Rows are one point carried round by a steady rotation, each followed by how many steps it has turned.
The counts run from 0 to 1025.
[117 145 112 105  89 196 155 136  74  90 153 131 103 150 145 122 121 125
 164 138 137 138 150 147 120 124 142 184 121  92 116 113 170 114 115 153
 155  96 115 131 143 143 113 116 114 173 150 116 110 122 182 143 131 119
 190 114 110 155 123 137 160 120 112]	975
[106 155 119  75  96 209 114  95  72 118 157 158 147 142 138  95 123 149
 132 143 152 121 121 150 123 139 149 155 155  98 109 130 135 108 129 155
 122  93  98 115  80 147 108 143 139 158 112 135 106 144 188 153 149 133
 117 124 100 125 123 154 179 130  98]	794
[ 95 159  83 127 130 161 122 167  50 142 147 111 127 156 143  93 125 153
 142 142 140 164 134 170  88 129 161 162  95 138  96 129 128 116 127 132
 182 145  87 108 133 114 112 124 146 149 128 124 106 133 174 187 126 151
 134 120 128  88 135 159 115 130 111]	178
[110 175 133 131  93 170 135 126  75 119 154 147 105 175 145 150 105 124
 112 162 148 115 146 160 122 104 112 114 122 100 166 138 120  89 156 142
 129 101 130 124 145 158 120 101 114 106 138 121 114 140 234 158 121 132
 155  86 125 107 144 123 143 149  98]	592
[ 91 162 129 121 130 169 105  96  88 129 177 183 142 179 155 116  93 124
 135 160 139 105 115 135 104 140 152 141 155 103 121 126 150  72 162 143
 133 107 110  97 103 141 136  93 127 117 122 122 102 170 179 145 139 115
 126  77 117 120 158 137 147  97  80]	922
[103 131  96 134 131 205 139 112 105  93 149 145  93 151 153 112 117 134
 135 141 136 104 140 126 114 131 179 171 114  84 115 130 137  77 125 142
 144 113 130 135 146 156 126  90 108 126  97 124  58 107 196 157 154 113
 137 110 149  97 120 137  99 132  96]	248
[105 153  95  72 113 245 133 130  59  97 157 161 132 129 148 128 138 125
 143 144 129 145 124 146 156 141 135 169 132 113 108 141 113  94 142 161
 143  91 118 120 117 160 116 126 138 126 119 114 101  95 149 145 157 109
 117 128 123 110 130 141 127 143 120]	127
[102 147 117  95  97 196 127 128  71 138 133 164 118 122 126 101 109 156
 143 123 151 122 149 139  79 100 176 159 157  99 120 142 155 117 113 152
 119 101 107 110 113 125 103  90 113 171 129 116  96 156 194 128 158 116
 112 118 103 124 116 151 170 118  96]	799
[ 87 158 115 125 129 204 119 132  96 105 147 128  95 134 127 105 111 138
 140 153 172 116 144 135 129 118 135 174 117  82 119 130 163  95 119 157
 137 118 135 116 117 125 122  82 125 137 110  84 100 121 209 148 143  90
 137 111 126 100 144 140 135 131  84]	243
[120 149 107 136 113 189 123 149  79 110 172 142 141 152 192 110  78 145
 109 172 131 171 148 138 114 133 152 143 112 123 132 140 104  74 170  98
 160 118  94 113  93 106 129 115 166 124 118 168 125 131 179 147 131 140
 145 118 128 116 157 154 106 142 115]	660
[112 140  97  96 112 202 184 172  58 126 142 147 101 133 114 144 122 155
 113 119 146 152 170 145  91 114 149 174 106 122 176 123 118 105 166 141
 137 103 114 124 160 145 130 106 123 128 147  98  88 138 164 166 145 145
 145 121 122 125 106 118 149 146 126]	498
[118 137 130 129 117 178 153 100  73 119 155 168 110 186 148 106  87 135
 129 141 166 166 147 122 112 131 171 161 109 108 153 127 142  59 155 146
 140  79 124 136 157 134 149 114 131 152 112 135 102 134 159 157 131  92
 162  98 135 103 120 106 130  84 131]	750
[ 84 157 113 142 133 162 125 143  54 157 163 109 120 165 166 134  80 158
 108 161  98 139 143 169  90 129 137 121 115 129 145 136  94  88 165 114
 157 123 115 108 136 156 142  87 125 102 125 143  95 124 179 157 126 135
 109 101 140 115 126 147 103 168 125]	937
[ 73 141 123 138 132 184 137 128  80 142 180 125 102 175 156 118 119 156
 133 133 130 114 137 152  71 124 132 184 108 113 165 116 141  83 117 125
 143 110 147 104 155 154 118  93 106 103 140 101  90 131 170 182 119 123
 152 104 152 128 124 139 165 144 107]	826
[134 153 124 104 106 218 138  72  73 111 159 147 149 152 140  89 133 152
 129 147 168 113 144 141 122 112 160 141 119  93 115 129 131  87 127 135
 133 130 124 109  93 111  80 112 123 132 125 132  99 151 173 163 137 145
 138 102 140 110 113 146 152 110  98]	898
[ 88 147 113  90 136 173 150 120  60 170 166 149 115 155 115  87 102 175
 100 142 154 142 159 155  81 154 140 183 150 127 144 103 118  88 167 128
 130 112  89 122 116 145 144 117 139 140 110 109 116 166 151 142 126 117
  96 114 108 126 119 159 168 123 127]	64
[111 135 104 123 100 225 136 125  78 128 137 140 107 143 173 122 100 156
 123 145 141 117 165 162  66 138 155 161 125 139 138 138 114 112 120 133
 125  73 109 117 107 135  90 138 134 127 116 170 113 110 192 148 152 123
 141 109 146 114 143 134 132 149 151]	678
[121 166  87 132 116 183 133 122  79 133 142 121 116 132 137 118  99 148
 119 180 147 132 154 168  77 100 157 148 122 104  97 143 125 110 142 137
 116 123  95 122 108 102 132 120 130 147 111 124  98 143 235 101 137 131
 139 103 157 116 150 144 161 150 122]	571
[112 169 102 126 123 179 104 101  72  99 162 165 141 158 178 106  82 135
 122 157 120 124 111 123 150 111 158 124 115 102  78 142 160  75 140 163
 144 112 121 128 145 151 136 106 131 124 110 130  99 131 181 161 139  89
 131 110 156 117 141 149 141 127 110]	360
[102 150 109 117 117 196 127  91  77 136 158 159 102 160 157 101 113 120
 122 132 127 101 126 162  92 137 157 132 138 116  84 128 114  82 101 123
 159 132  99 120 154 168 104 111  95 129 100 140  86 127 188 152 101 144
 103  93 123 131 124 162 122 120 105]	915
[131 153 139  90 111 215 157 105  56 113 155 137 109 165 114 116 115 138
 113 123 177 163 135 116  92 136 155 136 126 126 149  94 110  90 185 145
 150  92 122 115 122 135 126 140 150 159 109 130  90 127 161 161 154 149
 139 101 118 134 133 113 159 125 131]	774
[148 142 140 111  89 218 163 100  64 109 157 138 118 143 127 121 125 134
 138 122 145 174 152 124 106 111 171 143 107 113 157 126  98  80 156 125
 142 103 119 125 124 141 139 104 145 167 124 142  77 133 162 144 140 150
 137 126 122 138  93 113 142 136 146]	879
[ 85 153 120 142 138 205 125 126  86 124 161 146  77 152 155 115 101 127
 125 129 154 135 141 140  94 117 145 159 111 114 133 151 124  88 108 139
 146 110 145 124 157 148 113  93 135 114  99 117 118 103 197 167 127  81
 113 107 159  84 150 149 126 128 115]	352
[118 155 116 115 101 235 130 147  73 101 156 130 100 132 147 125 115 134
 148 116 176 127 145 139  97 151 154 153 127 140 122 118 110 121 126 142
 163 105 115  99  96 132  98 111 165 160 117 158 120 124 193 161 160 122
 123 121 112 125 162 152 131 143 127]	782
[109 175  99 140 126 148 139 149  64 120 138 126 124 160 150  99  86 145
 119 161 147 145 156 156 135 124 160 167  92 104  96 139 150  94 129 149
 159 154 102 145 157 125 120  85 131 148 132 105 125 150 188 167 106 106
 143 119 124  87 133 167 115 122 101]	740
[ 89 143 126 108 108 224 132 151  43 114 128 128 125 140 151 114 122 149
 137 153 163 166 144 124  90 128 147 163 128 131 160 118 128 112 161 146
 141  87 120  92  86 103 103 120 150 149 144 151 116 124 155 154 184 133
 143 118 105 128 146 113 153 148 116]	777
[ 75 148 111 104 122 217 142 149  68 137 168 161 111 138 146 111 152 119
 138 145 153 153 138 151  99 157 112 174 140 138 157 118 109  82 131 136
 170 110 100  84 123 141 139  85 134 119 135 110  99 142 136 154 129 138
 116 107 113 133 137  98 125 135 102]	46
[ 68 156 106 104 121 177 132 114  65 150 158 171 131 155 151 108  95 137
 110 159 113 138 137 148  86 143 143 163 170 108 126 117 120  73 164 127
 123  98  89 118 128 149 161 104 103 121 117 111  89 157 146 114 127 138
 109  84 109 152 129 123 163 128 110]	924
[ 89 154 115 126 113 176  92 132  83 130 188 184 136 162 187 114 111 126
 129 165 109 129 120 150 135 129 133 150 148  93 166 171 117  82 127 122
 138 107 113 117 108 162 143  99 134 107 130 130 112 152 186 156 113 133
 112 112 113 101 124 146 136 146  80]	813
[136 168 109 119 102 222 110 112  73 121 149 165 125 146 164 143  95 131
 138 123 146 106 135 142  98 137 183 134 134 120 101 152 116 112 135 157
 137  91 105 111 108 148  95 136 148 144 115 165 108 129 204 145 143 112
 119 104 137  96 165 160 138 125 148]	682
[ 63 154 126 129 127 183 109 139  65 149 178 145 114 151 171 113 113 144
 158 151 145 152 129 152  74 131 124 167 140 145 158 131 141  86 128 132
 153  89 125  78 134 148 149  63 135 127 140 129 115 140 165 150 143  96
 124 111 126 130 145 123 161 139 115]	930
[ 90 181 128 116 125 171 120 100  63 121 165 163 116 175 144 100 107 126
 120 141 131 149 113 124 117 114 134 128 128 101 115 137 151  66 155 175
 137 100 137 138 172 155 154 111 130 138 117 112 106 143 167 167 125 100
 128  91 142 134 126 124 176 127 105]	364
[ 83 147 104 130 120 177 117 150  80 126 130 162  94 137 141 119  99 134
 133 148 125 163 139 126  82 114 168 157 141 106 165 147 140  99 149 162
 114  53 115 148 152 158 169 124 130 160 109 110  83 128 183 134 138 111
 118 101 125 110 127 108 161 156 124]	474
[107 137 145 122 121 189 128  99  69 120 172 179 118 193 161 101  92 114
 135 137 139 145 135 124 128 164 158 146 134 115 155 139  96  61 138 125
 164 109 109 121 132 162 142  96 129 137 103 155 113 123 152 154 106 116
 112 114 100  99 124 148 106 108 121]	533
[120 161 116 101 126 180 155 113  48 123 148 114 130 185 113 138 125 157
 112 174 137 117 154 159 156 144 122 145  99  98 139 108 105  85 172 148
 141 157 120 130 129 161 114  92 107 102 132 107  83 136 179 167 128 141
 144 112 116  95 103 146 117 139 104]	616
[ 93 134 123  76 107 191 132 109  51 145 150 137 123 157 102  96 130 148
 126 164 160 158 137 151  97 110 141 122 159  98 151 147 106 100 140 141
 120 101 116 102 123 124 112 129 124 145 123  97  88 123 185 150 164 145
 114 101 101 107  98 126 157 130  74]	797
[125 166 130 128  77 187 158 121  68  98 142 128 104 137 153 107  89 137
 135 142 157 142 163 148 128 131 122 165 121 114 139 107 149  94 135 144
 141  93 107 143 121 152 137  88 138 171 128 157 126 150 189 129 112 123
 178 126 106 166 124 135 150 151 137]	871
[121 155  88 101 111 173 124 144  44 112 147 140 149 152 146 127 100 144
 136 181 101 176 148 170 157 129 147 162 110  88 129 166 105 101 156 154
 145  95  81 156 125 156 145 141 134 151 133 133 116 107 182 138 124 131
 149 132 122 107  94 141 145 154 122]	965
[ 99 162 116 136 113 179 153 135  67 126 118 138 103 174 129 115 123 124
 154 155 176 144 168 141 100 145 163 183 120  97 138 120 134 115 127 143
 159 137 111 113 134 111  93  67 114 154 132 114 107 153 168 137 112 109
 133  92  83  87 129 128 127 101 113]	523
[104 166 109  78  95 197 116 124  33 137 161 154 144 125 162 117 114 145
 138 160 139 137 117 162 131 110 121 115 163 135  94 154 130 103 130 157
 140  82 108  99 119 139 113 128 145 136 129 128 130 123 190 146 142 109
 113 113 115 138 131 152 160 136  95]	689
[102 151 117 112  85 206 133 169  53 116 142 129 118 124 162  75 131 146
 113 147 155 162 169 147 132 121 119 152 128 122 153 137 107  95 113 123
 159 131 100 113 106 117  95  92 157 136 146 136 139 142 182 168 118 143
 132 134 110 118 122 157 132 174 108]	889
[ 94 144 108 147 119 202 129 145  94 101 172 138  97 145 182 100 108 132
 143 131 145 157 151 126  74 152 162 193 106 125 132 112 137  91 127 118
 168 114  97 132 120 126 134 103 151 169 124 163 115 139 168 144 112 137
 165 121 122 154 152 141 136 136 144]	654
[103 186 114 109 110 203 136 127  67 115 165 132 122 155 154 124 126 146
 145 145 143  99 144 172 172 158 104 167 110 124 126 109 135  94 137 158
 159 136 112 123 102 178 108  79 139 112 137 124 125 145 178 173 113 110
 144 133 124 122 128 157 139 151 126]	613
